Every row has a hidden score. How much higher is the second row's score than the first row's in each pair? 20 means about the same, 40 much higher and 0 much lower. The score is a weighted sum of the row's numbers plus the product of two more (or one squared), each taken from its middle value.
47|70|65|18|27|55|53|51|73|32|11|79|37|68|22| 7|20|82
 -8| -7| -2| 18| -1|-12|-10| 14|  3| 28| 18|  0|  7|-16| 21|  9| 20| -6: 25
-22|-37|-19|  3|-11|-28|-17|-21|-32| -9|  9|-35| -9|-35| -5|  2| -2|-23
  8|  2| 12| 27| 17|  6| 10| 13| -2| -1|  5|  5| 38|  1|-23| -3| -9| -4: 20
-38|-14|-16|-22| -9|-32|-34|-26| -6|-16|-17| -4|-29|-27| -6|-22|-22|-17
  5|  3| -1| 17| 14| 18|  6| 24| -3|  7| 11|  5| 24|  0|  2|  4|-22|-11: 12
  3| 20| 19| -5|-12|  5| 14|  3| 21|-19| -7| 20|-12|  6|-43|-28|-25| 12
-10|-23| -9|-16|-17|-25|-12|-12|-13| -5|  4| -4|-20|-25|  6| -2| -8|-19: 17
-26|-13| -9|-11|-18|-27|-21|-32|-16|-15| -3|-25|-23|-35|-37|-21|-27|-19
75|70|50|60|56|80|98|77|61|58|44|58|70|88|19|33|28|78: 16
36| 7|14|31|33|29|10|56| 6|18|15|20|44|22|25|23|17|11
-19| -1| -2| 17| -2|-26|-22| -6|  2| -2|  5| -4| -6| -9| 20| 11| 25|-12: 16
-28|-12| -5|-38|-29|-24|-24|-16| 14|-23|-46| -8|-22|-13|-12|-36|-26|-11
  4| 10| 27|  2| -2|  1| 17| -2|  6| -2|-18| 22| -7|  5|-11| -7|-17| 15: 14
48|28|17|33|53|38|40|58|27|32|34|13|52|28|38|39|37|37
-22|  0|-11| -5|-18|-16|-25|-38| -8| -7| -8|  0|-27| -2|  5|  5| 18|-18: 12
-22|-22|-17| 13|  8|-25|-21| -5|-26| -7|  6|-16|-13|-31|-15| 12| 10|-24
17|42|43| 0| 0|16|16| 3|37| 2| 6|34| 3|26|-4|19| 8|24: 20
-33|-18|-11| 10| -1|-26|-14|-10|-20| -5|  9|-13| -4|-18| 13| -6| 13|-21
-12|  7| -1|-18|  2|-16|-13| -7|  5|  0|-13|  9| -7|  2|-21|-21|-16|  6: 20
-15|-11| -4|-33|-24|-19| -2|-10|  9|-24|-17|  1|-24|-20|-21|-12|-27| -9
  5| -3| -9|-18|  8| 19|  4| 16| -2|  2|  6| 10|  9|  2|-30| -9|-22|  5: 14
-33|-17|-13|  5|-11|-22|-16|-18|-19|  3| 10| -8|-16|-13| 14|  5| 20|-13
66|50|56|20|23|52|61|43|70|23|13|76|30|53|21|24|21|57: 32
-32| -8|-15|-19|-26|-25|-15|-28|-10|-20|-38|-10|-31|-19|-13|-36|-15| -5
-30|-15|-27| -9|-18|-31|-30|-34| -4|-21| -3| -2|-21|-25|-26|-31|-44|-12: 7
  9| 25| 31|-24|-14| 14| 22|  4| 17|  4|-26| 33|  0| 25|-48|-32|-37| 31
-26|-13| 10| -4|-13|-19|-14|-17| -3|-11| -7|  5|-20| -6| -5|  6|  3|  0: 22
 25| 13| 14| -7|  4| -8|  6| 17| 17| -9|-13| 13| 11| -1|-43|-16|-23|  1
-12| -8| -2|  5| 25|-11|-30| -8|  0|  6|  4| -9|  3|-19|-12|-15|-19|-22: 22
 -4|-30|-22| -2| -5|-20|-22|-13|-26| -2|  4| -8|-23|-31| 22|  5| 13|-22
  5|  3|  9| 15| -1|  6|  5|-11| 25|  2|  2| 13|  3|  6| 20| 26| 22|  4: 22
 22| 29| 43|-11| -1| 35| 15|  5| 38|-12|-23| 23| 15| 26|-17|-20|-11| 23
  9|-20|-24| 19|  2| 19| 10|  6|-12| 16|  5|-12| -6|  3| 16| 17| 18|-12: 14
  2| 13| 11|-11|  5|-10|-13| 10|  3|  5| -8| 16|  3|  1|-40|-18|-38| 16
35|30| 2|52|37|47|36|24| 2|45|50|22|38|45|53|45|43|25: 11
-28| -8| -5| 22| -3|-11|-16| -2|-15| -4| 11|  6| -1| -6| 27| 24| 24|  2
65|31|26|57|62|32|50|49|24|65|62|29|46|55|62|56|75|31: 27
 -7|-18| -5|  8| 23| -6|-27|-10| -5|  6|  4|-13|  1|-23|-27| -7|-10|-17
68|47|39|63|64|76|68|69|43|61|47|56|62|73|24|45|36|60: 8
-32| -9|  0| 17|-10|-20|-19|-12|-25|  8|  0| -6| -4| -7|-11|  0|-26| -6
 15| -7| -3|-13| -9| 29| 22| 22| -4|-14|-11| -1|  4|  2|-17| -3| -6|  4: 25
-23| -5| -7|-13|-15|-37|-23|-35|-11|-25|-11| -7| -9|-21|  6| -6|-11|-18
  0| 35| 39|-32|-15|  8| 19|-12| 18|-27|-33| 24|-16| 11|-35|-30|-37| 39: 29
 23| 56| 43| -4| 12| 29| 39| 28| 52|  2|  0| 47| 15| 45| -6|-10|-13| 37
-17|-23|-25|  7| -5|-27|-23|-13|-17|-12|  0|-28|  5|-35| 19|  7| 16|-29: 21
-26|-26|-24| 10|  2|-21|-27|-15|-31| -3| 16|-40| -4|-33| 21| 17| 29|-23
-26| -8|-16|-33|-25|-24|-21|-24|-10|-21|-25|-11|-29|-31|-12|-16|-15|-30: 18
-26|-12|-14|  2| -9|-24|-24|-28| -4|  7|-11|-21| -8|-22|-21|-13|-18|-18
  6| -9| -1|-19|  8| 19|  3|  4|-10| -1|-20| -4|  1| 14|-10|-11|-24| 22: 25
-20| -7| -3|-29|-16|-23|-21|-16|-11|-23|-13|-18|  0|-26|  4|-10|-10|-25
  8|-21| -4|-15|-14| -3| -1|  0| -6| -9| -1|-10|  0|-21|-34|-12|-27|  3: 18
 -1|-17|-35|-13|-24|  3|  8| -7|-25|-16|-27|-13| -1| -7|-16|-17|-25|-16
  2|-26|-13| -4| -5|-10|-15|  0|-33| -2|  3|-18|-19|-30| 14|  7|  3|-14: 24
-14| -8| -1| -8|-10|  3|  8|-21|  4| -7| -3| -4|-18| 13|  2|  4| -1|  3
-11| 15| 19|-11|-21|  3|  6| -6| 26| -4|-23| 22| -5| 12|-27|-22|-34|  8: 12
 -6| 13|  3|-23|-22| -7|  5| -7| 11|-22|  0| -4|-27|-14|-13|-37|-11|  6
  0|-14|-17| 25| 19|  4| -3| -5|-22|  4| 22|-15| -8|  2| 28| 20| 19| -6: 20
-23|-25|-20|  7| -6|-25|-13| -8|-22| -7| -3|-25| -4|-25|-17| 20|  8|-43
-14|  9| 16|-36|-13| -4| -4|-22|  1|-34|-28| 11|-32| -8|-27|-41| -6| -5: 34
-11|-27|-18| -9| -7|-17|-21|-14|-13| -2|-20|-15|  0|-22|-19|-23|-25|-32
  0|-30|-24| -7| -6| -3|-10| 10|-20|-18|-19|-25|  5|-27|-16|-21| -4|-20: 27
-19| -2|  9|-29|-42| -9|-21|-23|-11|-31|-21| -5|-29| -5|-25| -7|-25|  7
88|52|37|59|67|68|75|65|36|58|69|46|80|68|38|62|33|55: 23
-16|-14| -7|-19|-45|-33|-23|-26|-11|-35|-12|-14|-41|-20|-14|-24|-16|-14
-25|-26|-16|-21| -4|-25|-48|-12|-18|-11|-20|-26|-29|-41|-45|-27|-41|-43: 32
-29| -7|-11|  3|-12|-19|  1|-14|  0|-11|  3|  1| -6|-14|  4| -7|  1| -3
-16| 14|  7|-17|-45|-14|-14|-18| -4|-29|-17| 17|-22| -7|-28|-18|-21| -5: 12
29|23|42|51|42|11|13|38|29|43|42|31|37|16|63|67|57|36
 -6|-19| -4|-11|-22|-34|-25|-21|-11|-33|  4|-22| -9|-23| 11| -3|-10|-12: 26
33| 9| 3|26|26|21|41|40|31|38|24|10|36|29|37|29|31|15
-29|-19|-36|-32|-22|  1|-12|-19|-20|-34|-20|-27|-17| -3| -5|-10|-21|-23: 20
 -8|-27|-27| 13|  9| -7|-17| -7|-37|  4| 19|-33| -4|-12| 12| 21| 23|-32
28|29|28|26|43|28|27|38|31|40|26|20|53|28|15|10| 7|23: 17
40|33|14| 7|34|44|14|37|15|25|13|20|43|26| 2|18|10|22
-15| 15| 20| 20|  8|-10|-11| -9| 20|  7| 15| 13|  4|  5| 21| 21| 25|  7: 20
  6|-15|-19| 12| -1| -6|-22|  1|-18|  7|  6|-15|-15|-34| 12| 16| 22|-17
-19| -6|-11|-23|-13|-25|-30|-23|-16|-21|-42|-30|-25|-26|-34|-28|-35|-16: 26
-21| -9|-12|  5| -9|-13|-32|  4| -8|  6| 19|  0|-13|-24| 20| 10| 10|-19
 -2|-27|-16|  7| 12|-22|-22| -7|-29| 13| 11|-15|-14|-31| 18| 26| 22|-28: 27
-22|  5| 11|-37|-32|-10|  0|-34|  2|-34|-32|  7|-33|  3|-30|-34|-12| 12
  6|  0|  2|  1| -6|-24|-11|-16|  7|  0|  1| -5|-10| -3|-24|-26|-16|-10: 14
 13| 13|  2|-12| -2| 20| 21| 12|-11|  7| -1| -7|  3| 16|-30| -3|-11| 22
-16| -1| 19|-16|-28|-19|-13|-31| 11|-17|-12|  0|-28|-11|-14|-14| -7|  1: 25
-16| -5| -8| -1|  2|-25|-16|  0| -1|  1| 13| -2|  4|-16|  8| 15| 19| -7
-33|-24|-37|-23|-30|-20| -8|-26|-37|-25| -9|-42|-45|-13|-13|-20| -8|-16: 25
 17|  1|  0| 29| 19| -4|  7| 18| -7| 25| 42| -8| 20| -8| 41| 27| 43|-12
 -2|  3| 12|  7|-13|  6| -6|-28| 16| -1| 17| 11|-17|  9| 11|  6|  9|  5: 21
 -5| -5|-23|-21|-18| -8|  4|-19| -7| -8|-11| -8| -6|  7|  8|-19| -1| -4
-35|-25|-20| -8|-20|-29|-32|-18|-28|-20|  2|-24|-16|-24|  4| 15|  8|-25: 14
 -2|-24|-39|-15|-26| -8| -4| -8|-43|-24|-34|-43|-14| -6|-31|-25|-22|-22
 0| 3|12|24|14|-4|-7|-7|-3|11|26| 5|14|-9|31|30|17| 5: 7
-27|-13|-25|  1|-10|-35|-20|-28|-23|  0|  5|-22| -3|-22|  5| 12| 10|-10
 -5| 20| 15|  0|-18|  0| -3|  4| 11| -5| -2| 12|-15| 15| -2|  3| -5| 19: 18
 37| 68| 69| 19| 13| 44| 49| 17| 54| 24| 12| 58| 34| 43|-10|  1| -5| 57
44|26|27|42|31|10| 7|19|36|32|50|36|28|17|52|58|51|26: 24
-14|  7|  9|-23|-26|-14| -2|-15| 17|-21| -8| 23|-10| 15|  2|-10| -9| -3
-11|-32|-26|  3|  2|-15| -4|-19|-18|  4|  7|-32| -4|-44| 17| 11| 26|-24: 31
-17|-11| -6|  9| 11|-12|-22|-16| -2| 14|  3|  3|  0|-11|  2|  1|  6|-12
-19| -7|  8|-19|  0|-15|-19|-12|  1| -1|-19| -7| -7| -8|-11|-14|-21| 11: 24
-16|-42|-33|-19| -4| -8|-18|-12|-14|-15|-19|-22| -9|-10|-16|-19|-22|-34
-33|-13|-16|-18|-37|-19|-10|-42|-29|-12|-25|-10|-38| -8| -8|-16|-17|-22: 7
-21| -1| -3|-18| -4|-12|-13|-25| -9| -8| -3|  2|-33|-13|  5| -2| -2|  2
70|54|30|73|74|59|57|70|29|73|73|38|76|67|48|53|54|48: 8
 14|  9|  0| 15| 33|-10|  3| 18|  2| 21| -6|  6| 17|-10|  9|  5|  4| -2
  3| 30| 22| 14|  7| 14|  8|-10| 28| 17| 20| 25| -3| 23| 10| 12| 11| 23: 9
-22|-38|-41|  0|-17|-10|-24|-18|-32|  4|  6|-33|-19|-22| 19|  4| 20|-28
-25|-30|-22|  6|  0|-17|-24| -3|-22| -1| 19|-29|  4|-20|  8| 18| 20|-33: 15
-15| -2| 11|-17| -5|  2| -7|-23|  8|-18|-26|  7|-32| 11|-26|-43|-34|  3
-20|  9| 13|-39|-36|-10| -2|-19| -9|-29|-19| -3|-26|-10|-14|-31|-32|  9: 7
-25|-36|-24|  3|-20|-27|-13|-17|-33|-19|  3|-11|-22|-20| -2| -9| -3|-23
-20|-24|-18|-17| -8|-27|-27|-30|-14|-12| -8|-12|-21| -4| -1| -3|  6|-27: 25
 12| -8|-17|-26|-13|  6|  6| -2|-16|-22|-18| -6| -4|  6|-21|-24|-19|  4
 25| 49| 51|  6|  8| 24| 43| 22| 48| 10| -7| 56| 17| 51|  5|-13|  3| 49: 18
  5|-20| -7| -3| -2|-13| -1| -1|-21|  4| -3|-23| -1|-29|-16|-17|-18|-18
 18|-20|-43|-19|  0| -1|  2|  0|-32|-15|-17|-28|  1|  5|-18|-16|-25| -9: 21
-10|  3|-25|-35|-26| -3| -3| -8|-13|-28|-33|-10|-14|  9|-27|-47|-30| 17
  7|-19|-14| -9|  5|  4| -1|  3| -7| 10|-15|-10| 13| -6| -2| -9|-13| -9: 22
-24|  5|-20| 14|  1|-17| -3|-11|-13| -3|  2|-22|-12| -5| 14|  9|  3| -8
52|76|79|19|32|60|71|49|84|24|16|70|56|51| 4|15| 6|72: 33
73|40|52|52|62|63|53|71|41|53|49|38|72|45|57|61|62|48
  3| 24| 16|  7|-13| 11| 21|-10| 10|  0|  4| -1|  1| 18|-27|-11|-28| 17: 10
  8|-17| -4| 11| -8|-16| -5|-25| -9|-10| -8|  0|-14|-16| -8|-18| -9|-20
  1|-21| -4| 30|  7|-17| -9|  6| -9| 27| 23|-19|  9|-20| 26| 36| 37|-17: 16
-28|-16|-13|-12|-20|-20|-20|-30| -6|-13|  0| -4|-31|-16|  8| -1|  9| -8
 39| 30| 24|  2| 28| 31| 28| 34| 24| 22|  2| 25| 22|  6|-11|  0|  4|  6: 24
-13|-20|  4|  6|  3|-26| -9|-22|  7|  4| 15|  7|-12|-16| -1| 12|  6|-15
  8| 24| 13| -5| -4| 20| 12| 10| 13|-14| -8| 12|  1|  7| -9| -6|-13|  7: 17
52|24|32|28|50|34|38|39|30|45|36|23|50|32|23|17|12|30
-37|-28|-39|  3|  2|-36|-26|-22|-25|  4|  6|-44|-13|-30|  8| 17|  5|-23: 18
-13|  2|  9|-13|-19|-17|  1|-30|  2|-22|-13| 12|-23| -1|-16|-22| -5|  0
-17| 12| 17| -8|-11|  3|  3|-13| 27| -9|-13| 20|-22| 11|  6|  2| 10|  7: 19
-25| -6|  2|-18| -7|-12| -8|-27|  2| -5| -1| -6|-20|-24| -1|  3| 13|-14
24| 9| 9|24| 1|28|25|28|11|18|26|14|27|17|37|45|34|22: 5
 -1| 18|-21|-29|-14|  0|  3|-14| -5|-16|-21| -8| -6| 12|-21|-36|-34| 12
-26|-16|-10|-34|-13|-19|-25|-22|-11|-25|-15|-19|-14|-13|-39|-30|-29|-10: 24
-31|-26|-27|-24|  2|-28|-25|-21|-19|-14|-14|-20| -7|-41|-47|-31|-36|-39
 34|  2| -6| 41| 57| 26| 27| 33|-19| 58| 29|  2| 47| 22| 23| 34| 21| 13: 18
-26| -6| -5|-16| -5|-19|-17|-15| 10|-20|-42|-14|-14|-25|-21|-26|-32|-19
  3|-30|-47|-13|-33|-17|-12| -9|-47|-24|-20|-30|-23|-10|-16|-10|-12|-31: 12
28| 0|16|18|10|31|22|37|12|27|15|16|35| 9|-5| 8|-4|11
  1|-17|-19|-11|  7| -7|-18|  8| -9|-13|-27|-27| 15|-19|-30|-24|-30|-14: 32
-28|-16|-10|-11|  0|-27|-20|-20| -6|  7| 12| -3|-14|-29| 12|  1|  9|-17
-22|-15|-19| -7|-30|-18| -2|-20| -1|-19|-20|-18|-29|-21|-23|-12|-10|-17: 23
-25|  1| 21|-26|-23|-13|-24|-28|  9|-26|-35|  7|-22|  0|-32|-20|-22|-18
-32|  0| -3| -4|-19|-31|-27|-28|-10| -6|-27| -8|-26|-16| -6|-18| -8|-23: 20
-11| -1|  0|-12|-19|-16|-29| -8|  0| -5| -7|-15| -2|-23|-43| -7|-20|-26
 -7| -2|-17|  1|-18|  4| -2|-15| -5|-25|  5| -6| -6| 12|  7|  8|  9| -3: 21
  7|-29|-30|-15| -9|-12|-24|  4|-32|-21|-32|-10| -9|-12|-39|-23|-35|-42
-22| -2|  2|-15|-19|-19|-29|-16| -1|-12|  2| -3|-19|-12| -2| -8| -9|-14: 5
-11|  3| -5| -8|-22|-26| -4|-20|-18|-14|  1| -2|-15| -1| 13| 14| 17| -1
 -2|-13| -4| 31| 14|  0|-11|  3| -6| 17| 30|-15| -2|-21| 41| 33| 46|-15: 25
 -4|  3|  6|-43|-45|-10|  1|-11|  8|-38|-36|  2|-20| -4|-30|-12|-19|  0
21|36|24|17|16|21|23| 5|40| 6|17|43| 7|33| 2|-4|-4|26: 17
 13| 39| 43| -1|-12| 16| 21| 17| 48|  5|-20| 46|  5| 34|-43|-27|-42| 29
-25|-27|-26|-27|-47|  0|-12|-25|-31|-30|-28|-33|-29|  3| -9|-21|-13|-10: 27
-32|-12|-13|-10|-23|-21|-26|-32|-15| -8|-11|-20|-34|-22|  0| -8| -2|-24
-9|-6| 3|-5|-3|-1|-4|-9|13|18| 9| 0| 1|10|13| 6|26|-4: 21
  1| -8|-33|-11|-13|  5|  1|  2|-23|-17|-20|-28|  6| -3| -1|-10|  5| -5
 21| 29| 42|  4|  6| 33| 31| 16| 47| -8| -6| 49| 16| 26|-18| -4|-13| 37: 21
  3| 14| -4|-29| -7|  0| 25| 10| -1|-14|-13| 16| -7| 29|-18|-33|-21| 21
 13|  1| -7| 23| 23|  5| -1| 22| -6| 28| 26|  0|  5|-10| 34| 43| 50|-11: 18
-27|-20|-10| -6| -6|-23|-38|-12|-19|  7| 10|-24| -7|-30|  2|  2| -5|-25
 -4| -7|-17| 20|  8| -3|-13| -4|-12| 10| 18|  0|  0| -9| 35| 17| 21|-20: 17
72|69|60|41|55|71|83|66|78|48|30|69|59|91|10|32|35|67
  3| 27| 22|-21|  2| 14|  9|-12| 34|-10|-35| 31|  9| 20|-11|-29|-23| 28: 27
-15|-13|-21|  8|  4| -9| -6|-19|-36|-11| -4|-21| -5|  6| 22| 22| 27| -1
-13|-18|-14|-30|-21|  6|-14| -4|-29|-30|-34|-23| -2|  1|-30|-24|-39|-16: 17
49| 7|16|32|48|45|30|43| 8|34|25|19|41|32|24|37|26|29
-30| -6| -2|-22|-17|-35|-24|-33|-13|-20|-35|-21|-13|-24|-39|-41|-42|-22: 21
 -8|-20| -9|  6| 17|  8|-18|  7|-17|  7| 23|-13|  2|-24| 37| 28| 37|-23
58|66|80|33|40|64|66|67|80|23|18|74|52|65| 1|21| 4|75: 22
 21|  9|-15|  1|  8| 18| 15| 17|  2| -7|-15| -3|  6| 16|-13|  1|-10|  4
 -8|-17|-22| 12|  6|  3| 14|-10|-28| 11| 26|-22|  1| -8| 30| 33| 14|  1: 12
 -5|-21|-43|-10| 12|-14| -3| -1|-45|-14| -7|-35| 13| -5|  0|-16| -4|-20
  5|-33|-22|-14|-10|-14|-19|-11|-11|-25|-27|-22|  9|-17|-24|-22|-32|-32: 21
-11|-19| -7|-11| -8|-18|-21| -7|-13|-24|-25| -9|-20|-26|-22|-43|-36|-16
  0| 12|-13|-29|-17| 16| 13|-11| -6|-26|-40| 13| -7| 19|-28|-46|-28| 26: 14
54|80|69|33|59|83|81|60|57|49|30|76|51|76|20|33|19|78
-28|-22| -6|-14| -7|-30|-29|-29|-13|-19| -4| -4|-29|-19|-32|-17|-28|-22: 20
-15|-28|-31| 11|  2|-22|-17|-12|-16|  6|  3|-14|-16|-26|  3| -3| -2|-28
 26|  3| 20|-11|  5|  1| -3|  9| 16|  7| -1| 10| 24| 17| -4|  2|-16| -2: 16
 13| 23| 26|-12| 12| 13| 12|  2| 37|-17|-23| 41| -3| 24|-24|-27|-22| 19
 28| 47| 34|-19| 10| 26| 36| 24| 42| -2|-18| 49|  6| 29|-32|-22|-18| 31: 13
 12| 10| -4|-14| -4|  9| 27|  3| -4|-16|-23|-11| -6| 22|-11|-38|-29| 15
 15| 32| 47| -8| 16| 29| 32| -1| 44|  8|-10| 44|  3| 23|-43|-14|-34| 34: 20
 -9| 15| 34| -4|-15|-10|  9|-18| 19| -8|-19| 10|-30| -7|-15|-29|-18| 26
 -2|  3|-16|-36|-32|  3| 14|-16|-17|-27|-46| -5|-34| -7|-17|-32|-31| 13: 19
17|12|18|17|-3| 8|-5|18|13|-1|14|10| 1| 3|30|18|33|-9
-11| -3|-11| 22| -8| -9|-14| -4|-17| 19| 13|-23| 15|-31|  5| -7|  6|-23: 25
-24| -4|  1|-17|-38|-17| -7|-26|  1|-13| -9| -8|-16| -6| -4| 11| -2| -8
 -6|-36|-37|-42|-21|-19|-13| 13|-38|-25|-27|-37|-18|-34|-31|-38|-43|-35: 37
-10|  3|  6|-39|-26|-14| -4| -8|  5|-42|-22| -5|-31|-15|-18|-11|-25|-10
-10|-28|-32|-16| -3|-26|-19|-14|-25| -8| -6|-20|-14|-36|-24|-15|-30|-33: 10
